Each row has a name. Each question is about the rows just above it.

Columns, left to right: D V F B T U G P J L
Podir: [ 19 -11 -46 -33   0  15  36   0  -5  35]
Reg: [-11  42  16  24 -13 -46 -14  -4 -23 -14]
fiv: [ 12  22 -15   0   9 -27  -1  11   6   2]
bisam: [ 38 -26 -31 -40 -35  39  28  -7 -21  40]
sovad: [-16  17  11   9 -17  -7   2 -14 -18   4]
nim: [ 25  -8 -46 -43 -20   9  22 -15   1  38]
rutu: [  4   4   0  -2 -20   2   7  -5 -23   8]
Fevob: [ 51 -11 -46 -33   0  15  36   0  -5  35]
sagiz: [ 51 -11 -46 -33  -6  15  36   0  -5  35]
zar: [ 20 -16 -33 -37 -22  20  19  -7  -4  -5]
duzi: [-12  41   4  15  -8 -39  -3  -2 -12  -4]
Sisi: [ 20 -16 -33 -37 -22  20  19  -7  -4  31]
Which column holds [ -4  11  -7 -14 -15  -5   0] top down?	P
[ 15 -46] is in which column, read top down?	U
[-33  24   0 -40   9 -43  -2 -33 -33 -37  15] is in which column, read top down?	B
Which column holds this, read top down? [-17 -20]	T
Which column holds [-13   9 -35 -17 -20 -20   0  -6 -22  -8 -22] top down?	T
[-37  15 -37] is in which column, read top down?	B

Columns, left to right: E Z N H Y R Q A K W
vinan: [ 18  -4   8 -41 -46 -43 -48  27   8  -2]
vilu: [  5   8  47   4 -43   2  -1  36  13 -34]
satu: [ 16  -7   5 -42 -44 -22 -49  23   7  -2]
Beg: [-11 -19 -46  17  25   1  19 -46 -26  29]
ket: [ 18  -4   8 -41 -46 -43 -48  27   8  -5]
moze: [ -8   8  54  15 -30  23  10  28  15 -35]
dinid: [ 16  -7   5 -42 -44  -8 -14 -38 -18  25]
baleg: [-15 -23 -41  15  17   1  14 -47 -26  29]
Which column holds this, read top down? [ -1 -49]	Q
Which column holds [-43  23  -8   1] top down?	R
Which column holds this, read top down? [-43   2 -22   1 -43  23  -8]	R

Columns, left to right: Gop par Pili Bod sokap Zuk
talo: [ -9  12   9  -7 -36 -29]
Teken: [-9 12  9 -7  6  7]
tafe: [-17  15  13 -15   7   4]
kam: [-9 12  9 -7  6 20]
Besaz: [ -6 -10 -17  17  40  22]
Tuf: [-27 -12  -4  20  -4 -12]
ralo: [-13 -15  46   3 -11  31]
venib: [ 54  -9   8 -11   4  21]
[6 7 6] is in which column, read top down?	sokap
[-17  -4  46] is in which column, read top down?	Pili
[20 22] is in which column, read top down?	Zuk

Columns, left to right: Gil zeru nal zese lod pivam
Dob: [-12  15  28  15 -32 -12]
kofif: [ 41   2 -51 -34   7  -5]
Fad: [-21   2 -51 -34   7  -5]
sikov: [ 34  15 -19 -29 -33  -2]
ful: [-12  15  28  15 -32  10]
[-34 -34 -29] is in which column, read top down?	zese
[-32   7   7] is in which column, read top down?	lod
Which column holds this, read top down? [-5 -5 -2 10]	pivam
Which column holds [ 28 -51 -51] top down?	nal

Columns, left to right: Nupa losi dozek moru Met nutes nabo
nufa: [-17 -13  35   3   3 -29 -16]
kenut: [ 11  28 -38  11 -13  10  20]
Ropu: [ 17   0   2  -3  -9 -15   5]
Sunet: [ -7   0   2  -3  -9 -15   5]
daga: [ 17   0   2  -3   8   1 -37]
Which column holds this, read top down? [2 2 2]	dozek
[-29  10] is in which column, read top down?	nutes
Which column holds [-9  8] top down?	Met

Columns, left to right: Luti fov gibel bulib kenip Nalar
gibo: [  4   9 -12  19 -10  -2]
Rilit: [  4   9 -12  19   2   5]
vefu: [-11  -3   3  10   1   2]
Tiper: [  4  44 -16  14   5  -8]
rotev: [  3  37   3 -13   8  -6]
[-8 -6] is in which column, read top down?	Nalar
[19 19] is in which column, read top down?	bulib

Columns, left to right: napet pipo Guvip kon giduf nazup
Lol: [41 21 27  7 17 25]
malar: [ 21  11  14  -2 -30 -13]
Dide: [ 37  26  26   8 -10 -14]
sazo: [ 41  21  27   7 -21 -13]
dukud: [ 24 -14   4   9 -13  -2]
Dobo: [-30  -4 -13  -2  39  21]
lari: [-23  -7 -10  -6  16  19]
kanav: [-10 -10  -4  -8  -3   8]
Bas: [  9 -23  -9   8  -9  -8]
Which column holds [-14  -4  -7 -10 -23] top down?	pipo
Which column holds [ 21  37  41  24 -30] top down?	napet
[ 26  21 -14  -4  -7 -10] is in which column, read top down?	pipo

Columns, left to right: Lako meba laza fem tufe sabe
ruv: [-15   3  16  12 -10  13]
Bap: [-15   7  18  18 -12  17]
Sofuv: [-11   6   7  -5 -27   2]
nulu: [-39   8   7 -25 -41  11]
tede: [-39   8   7   2   4   0]
mem: [-14  16  20  11 -12  20]
bep: [-13   7  16  14  -8  15]
zel: [-23  20  10 -15 -37   6]
Fekon: [-39   8   7   2   6  -4]
noti: [ -9  16  21   7 -29   4]
Siz: [ -9  16  21   7 -29   7]
[-39 -39 -14 -13 -23 -39  -9] is in which column, read top down?	Lako
[15  6 -4  4  7] is in which column, read top down?	sabe
Which column holds this, read top down? [-25   2  11]	fem
Which column holds this, read top down? [-39  -9  -9]	Lako

Columns, left to right: gimi Dabe rikol Zitib Tafen
bog: [ 40  20 -40  21  32]
bepit: [-42 -23  43   1  12]
Dov: [-39  -1 -24 -45 -12]
rinid: [39 -2 -5 16 37]
gub: [ 20 -14 -37 -11  -4]
femez: [40 20 36  2 29]
bokin: [ 4 20 36  2 29]
[-42 -39  39  20  40   4] is in which column, read top down?	gimi
Which column holds this, read top down? [-39  39  20  40   4]	gimi
Which column holds this, read top down? [ 21   1 -45  16 -11]	Zitib
Which column holds [ 12 -12  37  -4  29  29] top down?	Tafen

Columns, left to right: Piv nimog Mugu kag Rilok Sasip tugu duki vid
zigo: [-15  27  12  21  11 -36 -20   4  13]
bup: [ 22  -3 -28 -25 -12   6  17  -5 -15]
noz: [ 29  -4 -39 -33 -16   9  19  14  -8]
teb: [ 33   6 -10  -3 -13  11  28  13 -31]
Kap: [ 29  -4 -39 -33 -16   9  19  14  12]
forav: [ 22  -3 -28 -25 -12   6  17  19   0]
nule: [-14  27   8  13   2 -32 -12  -1   2]
sak: [ 22  -3 -28 -25 -12   6  17  19  -5]
peme: [ -1  13   3   5  -4 -12   4   0 -13]
Which column holds this, read top down? [ 21 -25 -33  -3 -33 -25  13]	kag
Which column holds this, read top down? [ 29  33  29  22 -14  22  -1]	Piv
Which column holds this, read top down? [-4  6 -4 -3 27 -3 13]	nimog
Which column holds [22 -1] top down?	Piv
Which column holds [12  0] top down?	vid
Which column holds this, read top down? [-20  17  19]	tugu

Columns, left to right: zuzim gagif nimu Bok suta lugu mip vofo
Dunip: [  9 -44   3  40   1  12 -10 -20]
kuru: [ 30  -2  -6 -45 -13 -28   4  -1]
ker: [  9 -44   3  40   1  12 -12 -13]
Bute: [ 30  -2  -6 -45 -13 -15 -14 -27]
Tupa: [-51  35  36  45  -7  34  -7   5]
Firar: [-21  -3 -25  26  32  18   6   8]
lozo: [-19  53  34 -25 -28  -5  -1  11]
[  3  -6   3  -6  36 -25] is in which column, read top down?	nimu
Which column holds [ -6   3  -6  36 -25] top down?	nimu
Which column holds this, read top down? [ -6  36 -25]	nimu

